In the rows, zero is written as 128.
Points on a branching shape with no loops
neto: [142 153 148 184  79  90 120 140 112 115 165 109 186 122 148 150 165 153
 131 149]
Sonof: [122 108 118 166 130 139  91 120 142  76 150  99  81 120 114 122 136 131
 107 159]
Munu: [ 47 113 123 108 103 114 145  95  70 139  93 178  88 176  90 141 104 151
 155 132]
suvi: [114 164 135 122 182 166 189 101 151 106 127  96 140 106  87 137 122 105
 127 161]
rif: [152  85  84  74  99 155 137 161 106 139 111 130 131 144  96 139  76 100
 190 110]
napo: [122 106 117 165 131 141  90 119 143  74 150 100  78 119 113 121 135 130
 107 158]
bez: [141 135 166 184  99  86 112 129 100 149 145  98 181 103 166 133 137 159
 121 122]
nas: [ 83 134 145 119 199 145 134 131 157 137  97 119 100 118  92  99 147 106
 135 137]
gar: [ 96 114 136  94 149 147  94  99 134 143 141 165  88 135 113  76 110  99
 137  80]
Zipad: [152 151 105  98 179 187 182 143 178 115 116 130 114 173 156  85 122 122
  81 111]
zunuk: [ 88 143 142 129 197 160 156 119 162 125 108 106 117 120  92 109 148 102
 132 150]
fer: [172 161 117 135 167 156 184 144 180 108 122 114 105 163 150  88 128 145
  65 121]
lezu: [ 83 132 145 117 199 142 130 134 156 139  95 123  96 117  92  98 147 107
 136 135]
mume: [167 101 124  63 100  92  84  27  54 176  78 186  65 108 106 136 119 107
 119 139]
bur: [173 146 109  87 162 154 178 171 178 118 125 143  93 149 170 136 142 141
 105 112]
zit: [139 134 165 184 101  88 109 130  99 149 143  98 181 102 166 132 135 159
 121 120]
Miv: [162  93 102  97  89 119 142 160 106 144 120 135 153 136 101 153  96 117
 195 117]
renez: [135 145 166 156  73  80 124 129 111 145 157 113 203 102 147 166 163 151
 142 139]
duzip: [120  94 117 160 134 153  87 114 142  69 152 100  65 114 109 115 134 128
 109 152]
tofuf: [ 87 140 144 127 198 157 152 122 161 128 106 109 115 119  92 108 149 103
 133 147]
vegip: [ 94 119 133  96 177 126  89 119 140 153 113 156  74 115 108  84 130 108
 134  97]
luf: [105 100 135 188 113  86  99 125 108 124 124  98 141 101 162 132  93 130
 126 105]
punip: [109  89 118 179 128  97 107 114 133  99 129 102 123 105 160 123  67 105
 131 110]
lum: [120 102  78  86 142 197 116 160 130 120 124 132 159 156 123 123  96  94
 121 112]
Keke: [ 96 106 125  89 104 106 119  67  62 155  86 180  79 150  95 137 109 134
 143 136]
sazo: [111 111  84 100 165 208 109 159 137 130 120 140 150 156 127 118 105  90
 108 117]
gub: [130  93 112 159 146 116  98 104 147  85 129  98 121 109 164 101  44  90
 130 118]
rodi: [ 84 134 115  96 198 131  87 153 156 165  98 144  54 110  96  83 140 110
 123 127]
ginuf: [175 163 121 144 164 149 185 145 183 105 121 112 104 161 148  90 130 150
  63 122]
Sotot: [172 129 116  29 152 163 148 168 169 132 114 164  99 160 186 198 133 132
 128 117]
tanun: [ 97 114 137  95 142 152  95  97 136 140 149 166  87 141 112  75 107  97
 138  80]
kese: [146 115 152  89  81  90  96  71  98 177 101 166 113  90 123 149 139 138
 143 124]
lugu: [131 137 123 172 126 113  92 138 133  86 158  93 116 116 130 129 139 131
 116 158]
nisad: [162  97 105 103  90 113 142 159 106 144 124 135 158 135 103 155 101 120
 191 119]
ris: [173 148 111 102 164 154 180 166 178 116 123 139  94 147 166 122 145 148
  95 115]
raneb: [ 72 127 127 103 192 120  89 152 149 162  92 141  47 107  93  85 149 118
 135 129]
nirer: [170 159 114 127 169 161 183 143 177 110 120 117 107 164 152  86 127 140
  67 120]
fizu: [153 112 144  81  86  91  93  58  85 179  93 174  95  96 119 144 133 131
 137 126]
kopo: [157 110 140  77  89  91  91  52  79 179  90 178  88  97 117 143 130 126
 134 128]
suk: [108 137 103 113 208 155  84 158 151 165 107 158  91 131  91  86 125  83
 115 119]
Tesed: [157  78  83  74  90 144 141 163  99 145 106 129 126 140  93 145  71 105
 208 112]
Fuvep: [143 153 143 184  84  92 114 142 114 108 164 108 179 120 146 145 163 151
 130 149]
fuzer: [163  90  97  92  89 125 142 160 106 145 117 133 147 137  98 151  91 115
 198 116]
Vuza: [126 135  92 100 127 167 138 145 143 102 113 154 159 125 149 185 162 120
 108 136]
Bul: [123 109 118 166 130 138  92 120 142  77 150  99  81 120 115 123 135 130
 107 159]
libe: [171 160 115 132 167 158 183 143 178 109 120 116 106 163 151  87 128 142
  66 121]
figel: [ 75 109 125  97 104 110 131  79  65 148  89 178  83 161  93 139 108 141
 149 135]
Momam: [101 110 141 102 121 170 102  89 145 127 171 167  78 160 109  66 101  84
 137  78]
Fimi: [137 148 166 162  73  79 128 133 107 144 162 109 207 108 150 166 164 153
 142 142]
vabe: [174 162 119 140 166 153 184 144 181 107 122 113 105 161 150  89 129 147
  63 122]
Lof: [142 153 147 184  80  91 118 140 112 112 165 109 185 122 147 149 165 153
 131 149]
disoz: [141 155 161 179  73  81 133 139 104 137 171 107 204 123 155 162 167 158
 137 149]
nema: [142 154 150 184  78  90 122 139 111 117 166 109 188 123 149 151 165 154
 132 149]
sek: [162  95 104 101  89 115 142 160 106 144 122 135 157 135 102 154  99 119
 192 118]
Mukit: [136 121 161 104  76  89 102  89 115 170 117 149 143  85 128 155 148 145
 145 125]
Morok: [142 152 142 184  87  94 111 142 115 105 164 108 175 118 145 144 162 149
 129 148]
veva: [114 164 135 121 182 167 189 100 151 107 127  96 140 104  86 136 121 105
 127 160]
vinu: [132 131 167 129  74  85 110 109 119 156 136 129 178  87 135 161 158 147
 146 130]
gevun: [133 129 162 185 103  88 103 129  96 148 137  96 174 100 166 131 129 158
 119 116]
Fofiv: [127 126 120 169 130 125  93 130 138  83 152  94  97 120 123 128 136 130
 109 162]
Dulu: [142 155 165 175  72  76 136 142 101 145 174 108 212 119 157 166 164 158
 142 147]
porif: [118 138 101 115 125 169 141 131 134 102 107 152 169 116 136 172 172 118
 105 148]
tepa: [ 23 117 121 118 102 118 157 109  75 130  97 177  91 188  88 143 101 159
 159 130]
tep: [173 146 110  93 163 154 179 169 177 117 124 141  93 147 169 130 144 145
 102 113]
kel: [148 146 167 178  87  83 129 133 107 147 162 103 197 112 162 146 151 158
 130 136]
sura: [147 143 168 180  92  85 123 132 105 149 157 102 192 108 164 141 146 158
 127 132]
zuf: [126 169 144 113 178 160 206  95 136  89 129 100 155  89  82 167  95 110
 129 156]
mapit: [100 111 140 100 125 167 100  91 142 129 167 168  81 156 110  67 101  86
 137  78]
niv: [121 102  78  85 141 195 116 161 129 120 125 131 157 156 122 123  96  94
 122 112]
tezum: [151 125 131 136  83  92 143 152  93 143 151 125 184 129 129 165 122 139
 167 132]
karis: [128 139  89  90 180 198 170 147 180 115 116 141 123 172 145 101 126 112
  98 107]
pepo: [136 147 166 161  73  80 127 132 109 144 161 111 205 106 149 166 164 152
 141 140]
Kiz: [138 133 165 185 101  87 107 129  98 149 141  98 178 102 166 131 133 158
 119 119]
Zibeg: [ 60 111 124 103 104 112 139  88  68 143  91 178  86 169  91 140 106 147
 152 133]
bab: [107 116  73 100 158 206 125 154 142 121 122 137 151 158 132 121 108  98
 106 114]
lus: [173 154 117 124 166 153 181 155 180 111 121 128  98 149 157 107 142 154
  78 120]
Rufib: [ 81 130 142 111 197 134 117 141 151 145  92 130  83 114  92  93 146 111
 137 130]
Ked: [104  96 130 186 117  87 101 123 113 117 126  99 135 103 161 132  88 123
 128 105]
Popim: [138 145 128 176 114 105  94 144 126  90 160  97 138 112 136 131 146 136
 123 154]

Where do the paths along the strands from each line's first point split? (brackets at each fork, the group with the point earlier in the line first; the first line answered)
karis (lezu mapit lus Tesed)
(((lezu mapit) Tesed) lus)
gar (ris lezu neto Ked)
((ris (neto Ked)) lezu)
Sonof (lezu luf libe mapit)
(((lezu mapit) libe) luf)
bez (gar karis zunuk luf)
(((gar zunuk) karis) luf)
disoz (tanun nas Bul Zipad)
(((tanun nas) Zipad) Bul)
gevun (mapit gub Rufib ginuf)
(((mapit Rufib) ginuf) gub)
rif (sek zunuk fer Momam)
(sek ((zunuk Momam) fer))
Sonof (Rufib fer zit Momam)
(((Rufib Momam) fer) zit)
raneb (vabe tanun duzip gevun)
((vabe (duzip gevun)) tanun)
tofuf (zit gar bur Bul)
(((zit Bul) bur) gar)
Bul (tanun zunuk bez nirer)
(((tanun zunuk) nirer) bez)
